In the data rows, 128 means zero.
Some points:
(110, 134, 102, 134, 105, 141, 160, 136, 192, 132, 113, 145, 130, 111, 118,
 143, 82, 117, 80, 104, 136, 108, 132, 159, 125, 164, 133, 123, 136, 151,
 141, 114, 133, 125, 117, 99)
(95, 154, 105, 122, 112, 134, 107, 149, 158, 125, 118, 147, 104, 139, 107,
 125, 147, 106, 150, 144, 103, 115, 127, 150, 134, 125, 119, 126, 116, 125,
 98, 117, 170, 159, 125, 154)
(103, 130, 111, 141, 134, 121, 120, 164, 136, 133, 111, 124, 122, 177, 104,
 98, 140, 142, 103, 113, 120, 126, 121, 125, 138, 117, 147, 142, 114, 126,
 104, 139, 133, 124, 123, 152)
(160, 99, 139, 137, 161, 119, 128, 131, 113, 152, 118, 107, 147, 112, 135,
 122, 143, 151, 116, 137, 120, 125, 88, 110, 83, 101, 134, 126, 95, 129,
 123, 121, 149, 109, 157, 110)
(164, 130, 117, 116, 144, 159, 131, 88, 172, 109, 134, 135, 107, 99, 125,
 140, 115, 121, 145, 109, 167, 148, 153, 174, 158, 109, 96, 85, 79, 66,
 90, 96, 114, 139, 142, 127)
(88, 133, 131, 115, 96, 126, 136, 85, 165, 76, 153, 114, 145, 121, 123,
 129, 125, 73, 148, 132, 156, 165, 124, 133, 161, 145, 129, 106, 98, 66,
 133, 116, 146, 121, 127, 132)
(123, 121, 120, 106, 103, 120, 106, 111, 141, 105, 134, 149, 155, 122, 125,
 119, 110, 123, 149, 127, 128, 149, 132, 129, 171, 122, 79, 101, 61, 104,
 140, 119, 164, 185, 119, 102)
(69, 137, 87, 126, 92, 166, 114, 123, 114, 152, 141, 109, 86, 132, 135,
 129, 144, 170, 93, 115, 104, 116, 92, 91, 118, 170, 96, 138, 177, 170,
 174, 65, 104, 154, 121, 153)
(87, 150, 129, 125, 146, 78, 134, 117, 91, 122, 155, 144, 130, 153, 131,
 139, 105, 134, 125, 121, 123, 95, 147, 160, 142, 142, 172, 90, 140, 171,
 121, 120, 115, 130, 62, 139)
(112, 105, 126, 92, 129, 147, 127, 149, 118, 112, 155, 129, 111, 142, 151,
 131, 122, 153, 111, 134, 156, 127, 105, 145, 78, 131, 114, 135, 131, 119,
 161, 166, 74, 129, 102, 133)
(122, 114, 126, 168, 158, 132, 152, 109, 122, 128, 58, 122, 129, 147, 134,
 115, 146, 142, 146, 158, 107, 131, 147, 116, 85, 105, 107, 106, 154, 131,
 139, 137, 126, 126, 151, 133)
(115, 127, 115, 132, 133, 161, 98, 120, 132, 152, 104, 157, 127, 144, 113,
 108, 149, 97, 142, 113, 155, 138, 135, 134, 125, 138, 95, 145, 109, 111,
 100, 126, 146, 109, 148, 154)
(147, 130, 112, 150, 126, 131, 129, 152, 112, 120, 111, 127, 169, 142, 142,
 134, 142, 135, 160, 122, 115, 93, 141, 183, 122, 90, 125, 133, 152, 133,
 143, 144, 142, 153, 128, 135)
(171, 80, 58, 212, 79, 88, 84, 143, 174, 88, 117, 135, 107, 108, 150,
 118, 96, 147, 65, 112, 144, 140, 124, 166, 144, 152, 79, 124, 178, 206,
 110, 138, 169, 65, 127, 51)
(98, 101, 141, 138, 119, 111, 125, 148, 128, 145, 141, 147, 122, 137, 126,
 121, 126, 138, 147, 135, 116, 141, 125, 150, 139, 131, 155, 125, 118, 137,
 131, 131, 84, 141, 161, 116)
(123, 136, 75, 132, 146, 152, 126, 178, 117, 143, 111, 94, 170, 101, 156,
 136, 153, 164, 164, 159, 124, 116, 120, 123, 129, 122, 150, 158, 160, 123,
 122, 139, 147, 80, 114, 133)
(100, 123, 103, 113, 106, 139, 147, 136, 86, 135, 140, 125, 128, 117, 97,
 96, 147, 152, 121, 151, 147, 98, 127, 121, 75, 119, 110, 157, 162, 114,
 134, 145, 118, 103, 121, 100)
(117, 172, 130, 127, 154, 122, 169, 95, 127, 114, 108, 120, 102, 101, 107,
 103, 138, 166, 135, 143, 179, 169, 138, 154, 118, 127, 102, 130, 90, 115,
 112, 137, 86, 119, 102, 136)
(156, 132, 136, 133, 137, 113, 111, 132, 149, 131, 100, 163, 116, 121, 137,
 106, 85, 138, 146, 85, 112, 113, 115, 147, 109, 154, 135, 142, 152, 148,
 138, 105, 138, 123, 159, 132)
(149, 137, 105, 130, 147, 121, 145, 132, 118, 127, 119, 133, 122, 142, 144,
 141, 138, 127, 167, 134, 147, 143, 133, 99, 109, 106, 181, 153, 155, 156,
 95, 142, 110, 135, 113, 111)
(119, 119, 153, 114, 106, 119, 146, 150, 104, 136, 153, 119, 130, 116, 154,
 70, 145, 127, 100, 125, 111, 129, 123, 138, 123, 142, 145, 164, 140, 107,
 139, 143, 135, 162, 129, 135)
(120, 79, 141, 83, 135, 138, 147, 106, 128, 97, 165, 94, 149, 128, 128,
 133, 134, 114, 133, 116, 160, 163, 107, 154, 146, 135, 140, 114, 137, 131,
 129, 134, 96, 109, 129, 136)
(128, 128, 123, 97, 163, 129, 150, 142, 118, 134, 128, 143, 116, 127, 105,
 122, 120, 136, 109, 151, 127, 118, 147, 107, 133, 114, 171, 127, 126, 117,
 169, 131, 126, 110, 108, 128)
(169, 137, 149, 133, 128, 159, 116, 135, 150, 169, 125, 128, 101, 141, 134,
 136, 144, 115, 155, 119, 120, 139, 138, 125, 96, 138, 144, 158, 143, 100,
 157, 91, 108, 129, 105, 130)
(123, 111, 161, 111, 116, 115, 125, 69, 132, 131, 126, 82, 94, 134, 118,
 138, 119, 86, 117, 115, 164, 125, 116, 96, 157, 132, 81, 98, 73, 93,
 155, 121, 109, 102, 152, 124)
(214, 46, 56, 197, 48, 101, 71, 144, 183, 44, 90, 162, 97, 83, 142,
 168, 107, 109, 78, 119, 179, 109, 139, 123, 111, 146, 100, 131, 177, 219,
 153, 139, 134, 71, 151, 83)
(95, 138, 116, 147, 143, 115, 151, 109, 105, 115, 129, 142, 96, 121, 132,
 148, 119, 110, 150, 140, 107, 153, 89, 130, 126, 107, 107, 121, 117, 118,
 122, 115, 123, 141, 137, 127)
(137, 93, 129, 103, 144, 112, 149, 111, 142, 127, 156, 89, 127, 122, 131,
 134, 115, 84, 94, 169, 126, 134, 119, 142, 123, 128, 140, 113, 108, 164,
 126, 137, 129, 124, 160, 98)
(145, 131, 139, 131, 148, 110, 120, 122, 134, 92, 124, 146, 116, 133, 166,
 152, 114, 131, 153, 134, 130, 114, 127, 122, 129, 128, 135, 135, 83, 112,
 142, 125, 89, 116, 134, 103)
(99, 111, 185, 174, 119, 129, 152, 75, 92, 145, 148, 97, 112, 107, 85,
 189, 116, 104, 64, 143, 118, 119, 171, 100, 136, 158, 135, 96, 131, 127,
 101, 202, 87, 140, 90, 110)
(161, 123, 150, 160, 132, 128, 98, 112, 135, 138, 171, 127, 152, 127, 103,
 128, 159, 107, 82, 93, 54, 172, 170, 90, 155, 147, 121, 119, 116, 62,
 112, 142, 145, 140, 151, 142)
(118, 113, 138, 102, 127, 140, 147, 145, 111, 134, 113, 96, 176, 160, 149,
 146, 124, 150, 127, 128, 112, 124, 107, 113, 120, 138, 126, 151, 148, 181,
 119, 141, 112, 124, 163, 108)
(128, 133, 141, 132, 109, 146, 105, 122, 153, 144, 122, 128, 135, 141, 159,
 100, 136, 149, 135, 146, 141, 183, 82, 123, 128, 115, 122, 118, 164, 100,
 150, 148, 131, 152, 114, 145)
(118, 124, 115, 124, 147, 110, 126, 81, 106, 152, 121, 126, 121, 104, 169,
 163, 114, 145, 125, 142, 127, 76, 147, 123, 144, 124, 156, 119, 112, 117,
 139, 133, 132, 134, 136, 142)
(127, 147, 121, 117, 124, 142, 140, 123, 85, 106, 134, 103, 148, 93, 93,
 121, 81, 102, 133, 141, 145, 142, 112, 157, 171, 157, 130, 104, 122, 125,
 122, 136, 127, 129, 114, 161)
(122, 132, 130, 143, 89, 121, 139, 137, 139, 152, 112, 194, 120, 132, 144,
 146, 146, 137, 156, 148, 117, 109, 117, 129, 155, 117, 152, 123, 151, 95,
 123, 113, 152, 92, 137, 154)
(116, 144, 141, 105, 151, 128, 140, 141, 96, 107, 177, 140, 144, 126, 122,
 136, 168, 144, 121, 138, 45, 153, 157, 148, 90, 106, 174, 164, 178, 131,
 124, 126, 121, 147, 137, 153)
(116, 118, 147, 132, 152, 102, 126, 127, 111, 128, 114, 123, 133, 114, 136,
 83, 109, 146, 158, 113, 127, 131, 109, 128, 113, 142, 176, 119, 131, 118,
 113, 146, 102, 117, 82, 111)
(133, 117, 138, 148, 132, 116, 141, 105, 133, 156, 153, 129, 122, 140, 118,
 96, 114, 101, 134, 161, 122, 120, 150, 72, 145, 76, 132, 127, 139, 137,
 120, 72, 133, 117, 115, 189)
(150, 187, 158, 135, 118, 138, 128, 152, 122, 126, 114, 107, 113, 57, 131,
 125, 148, 177, 166, 114, 128, 115, 147, 160, 142, 86, 125, 154, 114, 180,
 125, 131, 102, 139, 126, 132)
(122, 117, 130, 112, 131, 131, 119, 124, 170, 145, 150, 101, 141, 124, 117,
 131, 134, 138, 154, 123, 94, 77, 93, 124, 162, 147, 138, 147, 140, 145,
 158, 143, 129, 142, 158, 117)
(124, 156, 140, 103, 112, 124, 114, 112, 130, 126, 132, 135, 160, 126, 139,
 149, 149, 117, 141, 137, 155, 93, 115, 168, 117, 159, 160, 143, 135, 165,
 137, 116, 128, 118, 158, 158)
(160, 110, 111, 138, 109, 155, 131, 193, 141, 132, 141, 187, 114, 146, 167,
 90, 163, 131, 137, 135, 90, 129, 151, 139, 83, 129, 143, 122, 139, 137,
 95, 129, 104, 137, 135, 157)
(121, 131, 132, 148, 165, 128, 157, 128, 94, 165, 131, 115, 156, 149, 118,
 129, 143, 117, 135, 148, 139, 116, 99, 117, 106, 118, 100, 122, 88, 167,
 182, 156, 129, 113, 153, 103)
(140, 108, 148, 92, 163, 133, 132, 110, 103, 144, 170, 136, 153, 169, 64,
 190, 119, 117, 50, 97, 71, 150, 195, 50, 168, 160, 101, 156, 149, 110,
 62, 179, 180, 158, 104, 96)
(177, 109, 114, 162, 106, 123, 130, 132, 163, 101, 106, 111, 89, 119, 116,
 142, 89, 148, 101, 122, 109, 88, 116, 150, 117, 142, 120, 112, 145, 157,
 160, 112, 135, 123, 127, 86)
(109, 143, 170, 137, 139, 119, 121, 135, 118, 118, 136, 123, 92, 145, 139,
 148, 130, 120, 140, 128, 149, 101, 157, 126, 145, 117, 131, 107, 114, 121,
 116, 97, 133, 119, 125, 143)
(116, 171, 144, 93, 136, 143, 132, 98, 108, 112, 133, 139, 129, 104, 128,
 133, 56, 119, 137, 89, 178, 143, 129, 115, 145, 102, 137, 72, 95, 92,
 116, 149, 88, 148, 145, 160)
(79, 164, 146, 91, 90, 148, 107, 156, 103, 121, 86, 149, 149, 140, 128,
 124, 128, 140, 115, 141, 101, 129, 119, 125, 112, 132, 166, 146, 181, 145,
 136, 132, 122, 127, 108, 134)
(110, 130, 162, 128, 162, 141, 198, 125, 82, 146, 165, 96, 107, 153, 113,
 170, 55, 130, 97, 136, 179, 106, 118, 76, 117, 125, 124, 138, 101, 140,
 177, 105, 122, 124, 137, 102)
(144, 119, 115, 121, 123, 111, 104, 92, 156, 139, 193, 107, 115, 168, 100,
 163, 111, 113, 119, 101, 184, 199, 122, 132, 153, 155, 117, 71, 104, 92,
 127, 159, 137, 182, 153, 144)
(201, 173, 155, 132, 109, 85, 160, 116, 167, 138, 124, 98, 111, 113, 143,
 162, 155, 109, 147, 72, 117, 106, 133, 142, 139, 91, 110, 151, 70, 140,
 166, 123, 133, 104, 141, 143)
(119, 164, 115, 142, 148, 164, 87, 139, 126, 110, 106, 160, 135, 126, 143,
 51, 152, 119, 185, 135, 99, 161, 161, 123, 89, 96, 145, 144, 119, 113,
 115, 130, 132, 105, 128, 184)
(111, 120, 139, 136, 133, 157, 106, 190, 111, 149, 71, 162, 142, 161, 141,
 114, 150, 128, 173, 129, 102, 120, 108, 123, 111, 139, 150, 172, 164, 88,
 93, 97, 150, 119, 80, 130)
(130, 159, 142, 68, 106, 120, 86, 151, 126, 151, 99, 135, 136, 149, 123,
 116, 130, 134, 101, 156, 107, 112, 116, 127, 135, 109, 122, 146, 140, 144,
 114, 70, 140, 142, 108, 86)
(113, 110, 112, 83, 101, 133, 121, 105, 94, 91, 131, 130, 112, 102, 113,
 107, 128, 97, 145, 112, 141, 171, 126, 142, 120, 93, 69, 129, 119, 77,
 104, 172, 152, 154, 120, 138)
(178, 124, 136, 144, 156, 116, 156, 95, 81, 127, 128, 111, 119, 139, 127,
 113, 150, 146, 138, 133, 142, 95, 154, 108, 154, 142, 133, 107, 128, 113,
 122, 91, 166, 130, 121, 127)
(128, 122, 131, 153, 163, 116, 132, 169, 159, 147, 134, 117, 189, 133, 126,
 131, 148, 131, 105, 111, 159, 134, 88, 94, 155, 133, 128, 137, 104, 156,
 127, 120, 134, 121, 115, 91)
(125, 144, 108, 132, 143, 125, 95, 176, 175, 153, 101, 137, 173, 113, 125,
 103, 176, 126, 129, 143, 114, 141, 154, 123, 120, 154, 88, 130, 128, 117,
 93, 127, 178, 163, 148, 136)
Along one direction, these points spread out more than along any other. Take the direction at right angles to it along which they spread out most. Go by this last direction. For each point below, how far along it does it lie, from 0 to 99? The average is 50, and the first point in the table lies past the average. One standard deviation of the points above along it is 16.
(112, 105, 126, 92, 129, 147, 127, 149, 118, 112, 155, 129, 111, 142, 151,
 131, 122, 153, 111, 134, 156, 127, 105, 145, 78, 131, 114, 135, 131, 119,
 161, 166, 74, 129, 102, 133) : 49
(160, 110, 111, 138, 109, 155, 131, 193, 141, 132, 141, 187, 114, 146, 167,
 90, 163, 131, 137, 135, 90, 129, 151, 139, 83, 129, 143, 122, 139, 137,
 95, 129, 104, 137, 135, 157) : 32
(116, 144, 141, 105, 151, 128, 140, 141, 96, 107, 177, 140, 144, 126, 122,
 136, 168, 144, 121, 138, 45, 153, 157, 148, 90, 106, 174, 164, 178, 131,
 124, 126, 121, 147, 137, 153) : 21
(156, 132, 136, 133, 137, 113, 111, 132, 149, 131, 100, 163, 116, 121, 137,
 106, 85, 138, 146, 85, 112, 113, 115, 147, 109, 154, 135, 142, 152, 148,
 138, 105, 138, 123, 159, 132) : 52
(119, 119, 153, 114, 106, 119, 146, 150, 104, 136, 153, 119, 130, 116, 154,
 70, 145, 127, 100, 125, 111, 129, 123, 138, 123, 142, 145, 164, 140, 107,
 139, 143, 135, 162, 129, 135) : 37
(128, 133, 141, 132, 109, 146, 105, 122, 153, 144, 122, 128, 135, 141, 159,
 100, 136, 149, 135, 146, 141, 183, 82, 123, 128, 115, 122, 118, 164, 100,
 150, 148, 131, 152, 114, 145) : 42
(137, 93, 129, 103, 144, 112, 149, 111, 142, 127, 156, 89, 127, 122, 131,
 134, 115, 84, 94, 169, 126, 134, 119, 142, 123, 128, 140, 113, 108, 164,
 126, 137, 129, 124, 160, 98) : 67
(147, 130, 112, 150, 126, 131, 129, 152, 112, 120, 111, 127, 169, 142, 142,
 134, 142, 135, 160, 122, 115, 93, 141, 183, 122, 90, 125, 133, 152, 133,
 143, 144, 142, 153, 128, 135) : 41
(177, 109, 114, 162, 106, 123, 130, 132, 163, 101, 106, 111, 89, 119, 116,
 142, 89, 148, 101, 122, 109, 88, 116, 150, 117, 142, 120, 112, 145, 157,
 160, 112, 135, 123, 127, 86) : 77
(133, 117, 138, 148, 132, 116, 141, 105, 133, 156, 153, 129, 122, 140, 118,
 96, 114, 101, 134, 161, 122, 120, 150, 72, 145, 76, 132, 127, 139, 137,
 120, 72, 133, 117, 115, 189) : 42
(121, 131, 132, 148, 165, 128, 157, 128, 94, 165, 131, 115, 156, 149, 118,
 129, 143, 117, 135, 148, 139, 116, 99, 117, 106, 118, 100, 122, 88, 167,
 182, 156, 129, 113, 153, 103) : 51
(149, 137, 105, 130, 147, 121, 145, 132, 118, 127, 119, 133, 122, 142, 144,
 141, 138, 127, 167, 134, 147, 143, 133, 99, 109, 106, 181, 153, 155, 156,
 95, 142, 110, 135, 113, 111) : 41
(160, 99, 139, 137, 161, 119, 128, 131, 113, 152, 118, 107, 147, 112, 135,
 122, 143, 151, 116, 137, 120, 125, 88, 110, 83, 101, 134, 126, 95, 129,
 123, 121, 149, 109, 157, 110) : 49
(171, 80, 58, 212, 79, 88, 84, 143, 174, 88, 117, 135, 107, 108, 150,
 118, 96, 147, 65, 112, 144, 140, 124, 166, 144, 152, 79, 124, 178, 206,
 110, 138, 169, 65, 127, 51) : 99
(100, 123, 103, 113, 106, 139, 147, 136, 86, 135, 140, 125, 128, 117, 97,
 96, 147, 152, 121, 151, 147, 98, 127, 121, 75, 119, 110, 157, 162, 114,
 134, 145, 118, 103, 121, 100) : 41
(128, 122, 131, 153, 163, 116, 132, 169, 159, 147, 134, 117, 189, 133, 126,
 131, 148, 131, 105, 111, 159, 134, 88, 94, 155, 133, 128, 137, 104, 156,
 127, 120, 134, 121, 115, 91) : 56
